Each named move below is a turn or a mirror, shown by a few rows before and after it. Which moves, in which order, take the first row of each later pair to the second? The first pair is answered.
B (before |-> after):
[  9 -16  -5 -26 -13  -4   8 -22   6 -31 -20 -24   6   5  -6  -4   3 -17
 -13   5   1  -5   4   0 -28] |-> [ 20 -21  13 -27   6  14   5  -9   9   3 -10 -16   8  -9  -8  -4   7 -26
 -19  21   7 -18   0  22 -19]
[ -8   2 -22   6   4 -27  -4   5  -9 -22 -10 -13   8  25  -2   3   2   2
   1   3  -2  -9   1  -2   9] |-> [  7  -2 -10   4  22  -9  -5  21  -4  11  -3  -3   9  13  -4   2   8  -8
  -6  16   0 -18  -1  17  17]
[-15  12 -14   9  10  33   7   3  23  -1  47 -17 -24 -46   6 -10  -7  25
 -24  -9 -10  -1  -1 -26 -24] |-> [-15  14 -18   8   8  30   7   1  22  -4  46 -19 -24 -43   7 -10  -7  25
 -23  -9 -12   2   0 -28 -25]
U (before |-> after):
[-11  11 -32   4 -18 -16  -6  -7 -10 -48 -22 -14  -1  20  10  24  -2   4
   8 -13  12   5  12  -8  -7] |-> [-11  13 -35   6 -14 -18  -5  -5  -6 -48 -18 -16  -3  15  10  24  -7   6
   8 -13   8  11  10  -6 -10]
[-23   1 -24  11   2 -31   2  18 -31  -3 -49 -38  29  12  30  13  10  29
   0  15 -11  -5   0  18   6] |-> [-20 -19 -11  -6   1 -20   5 -14 -30 -21 -51 -38  33   3  32   4  17  32
  -5  10  -1  -7   5  10 -20]
[ 15   4  33  18   6   3 -13  36  -5  49  32  13 -19 -12  -6  -7  -9 -14
   6   6   6 -10  -9  34  31] |-> [ 29 -22  59  -4  -2   9 -11  -6 -13  38   9   6 -12  -2 -10 -14  11 -15
   4   9  18 -20   4  36  23]
[  7 -14  36  -6  35  -6  -4  27 -12  40  29   4 -12 -19   6 -17 -18  11
   3  23   6 -30   5  32  22] |-> [ 13 -25  46 -18  31  -6  -7  10 -16  33  18  -3  -9 -12   5 -19  -9   9
   3  21  16 -37  10  34  16]
C (before |-> after):
[ 18 -11  38  -7   5  36 -10 -39   9   7  -1  10  -2 -17  -8  -2  25 -22
  14  -3  18  11   7 -12 -17] |-> [ -8  24   2  20  -2  26  -6 -10  19  -5  17  18 -10 -19  -4  11   0 -17
  23 -24  -2  37  -7 -36 -13]
[ -5   8 -40   5   3  11   0 -27   5 -15 -52 -30  16  20   5  36  26   0
  10   1 -20  -4  15 -37  -4] |-> [ -5  11 -44   5  -1  -3   0 -21  -2 -20 -55 -32  17  26   4  32  20   4
   6   2 -17  -8  14 -34   0]
[ -3   3 -11  14  17  15  -4  13   9  38   9  15  -7   4   6  13  20   7
  11  24  -4 -19  -5  18  16] |-> [-10   9 -16  18  11   5  -5  18   9  35  10  13  -6  10   7  16  14  11
  11  20  -8 -15  -5  17  20]
Now pairs of rows:
Each pair is two moves apart.
[-16  17 -18   0  -9  -5   8 -19  12 -39   9   1  -8  -2   2  11 -11  14
   5 -25 -11  33   4 -41 -27] |-> [ 19  -2  34 -17  16   3  -1  21   3  40  26  16  -5 -11  -9 -15  -6  -2
 -15  25   3 -14   1  37   7] => C B
[  1  12 -25   7  -4 -25   6   5 -11  -4 -31 -23   6  35  -5   6   1   6
  -5  12 -16 -13   3  -2  23] |-> [ 23 -11  14 -17  18   9   3  -4  -5  17 -18 -15   6   4  -5  -9  12  -8
 -15  29   2 -28   2  16   6] => U B
[-11 -11  20  -3  -5 -44   6  12 -17 -15  20  11  -1  -9 -12 -31 -29   5
  -5  15 -24  -7  -1  25  11] |-> [-11 -23  17 -14 -13 -37   8 -26 -18 -43   2   4   3  -6 -11 -26 -15   3
   0   4 -16  -2   9  -2 -12] => C B
[ 24  19 -17 -18  17  32 -17  20   4  40  12   4  -2  -3 -15   3   9 -26
  13   3   2 -29   5  19  16] |-> [ 12  29 -33 -10  17  39 -16  12  12  26  19   9  -5 -11 -12  15   3 -27
  23 -13  -2 -10   3  -7   3] => U C
[-12   6 -37  -5   9  17  -6  -7  21 -23  -7 -22  10 -11  14   7 -11  17
  -5  -3 -17   5  -7 -32 -34] |-> [ -2  22 -40  17  22  14 -18  37  18  27  -3 -15  13  -1  11  16  -9   8
   0  13 -23 -11  -9  -4   7] => U B
[ -1   1   0 -10 -14 -14   2  23  -4   3  16   3   1 -10   8 -15 -25   4
  -7   8   0  -1  -8  21  -4] |-> [ -5  -8  -5 -19 -24 -20   2  -1 -10 -23   1  -4   6  -2   7 -18 -15   9
  -5  -2   5   6  -4   5 -16] => C B
[  0  -2  43   0 -32 -18 -22  -3 -10 -34 -20 -12   2 -11  19  -4   5  33
   7   6  17   6 -16 -28 -23] |-> [  5   9  42   9  -5   4 -23  39   1   6  15   2  -5 -40  18  -4 -11  22
   2  21   6   0 -27  -5 -15] => U B
[ 26 -34  41  -3  15  47  -5 -18  -3  37 -11   8  -4 -10 -11   6  17 -13
  22   9  -2 -12  21   1   5] |-> [ -4 -24   0   9 -22  15   6 -38  -7 -27 -27  -6  -5  10  -4  20   5   8
  33 -26 -18  18  22 -45 -11] => B C
[ 14  -7  -4 -45 -13 -29   7 -29  12 -28 -16 -17  36   4  16 -19 -13  21
 -29  -4  13   6  -8   0 -15] |-> [ 13  -1  -7 -45  -5 -32  11  -6  10 -16   0 -17  31  -2  18 -25 -27  24
 -40   2   8   1 -15  12 -15] => U C
[ -7  -1   4 -19 -13 -32   4  14  -5 -13   1  -3   3   3   5 -25 -31  13
 -27  24   3 -10  -2  31  -7] |-> [  1   1   4 -14  23  34   1  -5  21   9  18  14   3 -40   8  -3  -9  -5
 -11  13   2   4   0   7 -33] => C C
[ -6  13  33 -30   0 -11  17  38   5   9  18  -8  12 -28   5 -21 -34   7
 -29  -2   5  -5 -13  41   8] |-> [-22  15  12 -22 -30 -44  21  19  -9 -35 -17 -26  15   7   7 -10 -30  18
 -21 -21   4   5  -4  17  13] => U B
[ -8 -15  17   2 -22   9  -8 -21  14  -8  -8   1  -5  25 -26   7  18  13
   0   0  11   7   1  -6 -20] |-> [-17   4   0  15 -11  20  -6  -2  25  -3   8  10 -11   9 -26  14   3  14
   5  -5  -1  18  -6 -18 -23] => C U
[ 16   1  -8 -10  20  35 -10   1  20  28   7   3 -30 -39   0   2  21  -3
  12   2  -4   3 -14 -11 -13] |-> [ -6  10 -33  -4 -25 -25  -1   0   5 -26 -12 -17 -32   0   3  -3  -3  25
  11 -16 -16  14 -14 -29  -9] => B C
[  8  14 -15  14  24  12  -7  31   2  27  17  16   5 -31   2 -27   6  25
 -11  19 -22  -8   7   3   8] |-> [  8   7  -7   7  11 -14  -5  28 -10  21  10  10   9 -16  -1 -37   3  31
 -20  27 -20 -22   6  14  16] => C C
[ 14  13 -15   5   8  -5  -9  15 -12  37   6  -4  30  -8   9 -17  -1  12
  -8   4  16 -16  11  18  16] |-> [ 18   8 -11   0  15  27 -12  -7   0  30   9   2  33 -25  10  -8  14   5
  -1  -6  19  -3  13  -1  -5] => U C
[ -5 -14  15  -7  -4  36  -6 -19   0  -1  -7  15  17  -5  -8  -8  18 -11
  17  11   2 -30  14  -1 -16] |-> [-22  -1  -9   6 -13  30  -4 -19   6 -23  -2  10  13  -7  -7  -1   7  -3
  26  -7  -9  -9   7 -28 -23] => B C
[-18  -9 -20 -24 -11  -6  12 -25  11 -49   1 -14 -10   0   8  -9 -29  11
 -19 -33 -14  27   6 -27 -60] |-> [ 21 -25  33 -38  27  22   4   9  11  35  22   4 -11 -24   0 -25 -17  -7
 -37  16   4 -15   5  40 -30] => C B
[ -3 -13  34 -12  15  14   4  -1   1   3  11   5  12 -19  -3  -5  15  -4
  -2   1  14  -6   2 -11  13] |-> [-10   9  16  11  17   6   3  16   1  10  12   9   5 -12  -6  10  12   0
   8  -4   1   1  -1 -19  35] => C U
[ -2 -15  -2 -38  -5 -10  22  -1  -9 -21 -15 -16   6   5  17 -19 -22  20
 -24   3   3 -19   2  11 -22] |-> [ -4  -4 -17 -25  20  34  17  -4  11 -12   4  -3   3 -25  23   3 -15  10
 -11  -8  -6   2  -1 -14 -42] => C C
[ 13  -1  23  21 -12  -6 -10 -27  -4  12 -21   2   3  23 -16  28  30  -7
  32 -15  17   2  11  -8  36] |-> [ -9  10   1  16   4  18   0 -10  21 -15  30  10 -12 -30  -3  16 -17   0
  20 -28   4  33 -13 -32 -24] => U U
[ -9   0 -10  22   0  -5 -12  15  -2  20 -12  -4  -3  27   3  17  13   0
   8  13  -6   2  22  14  47] |-> [ -7 -26   4  -8 -13  -1  -8 -32  -5 -17 -26 -14   3  22   7   5  23   5
   0   1   8   4  29  -3  11] => B U
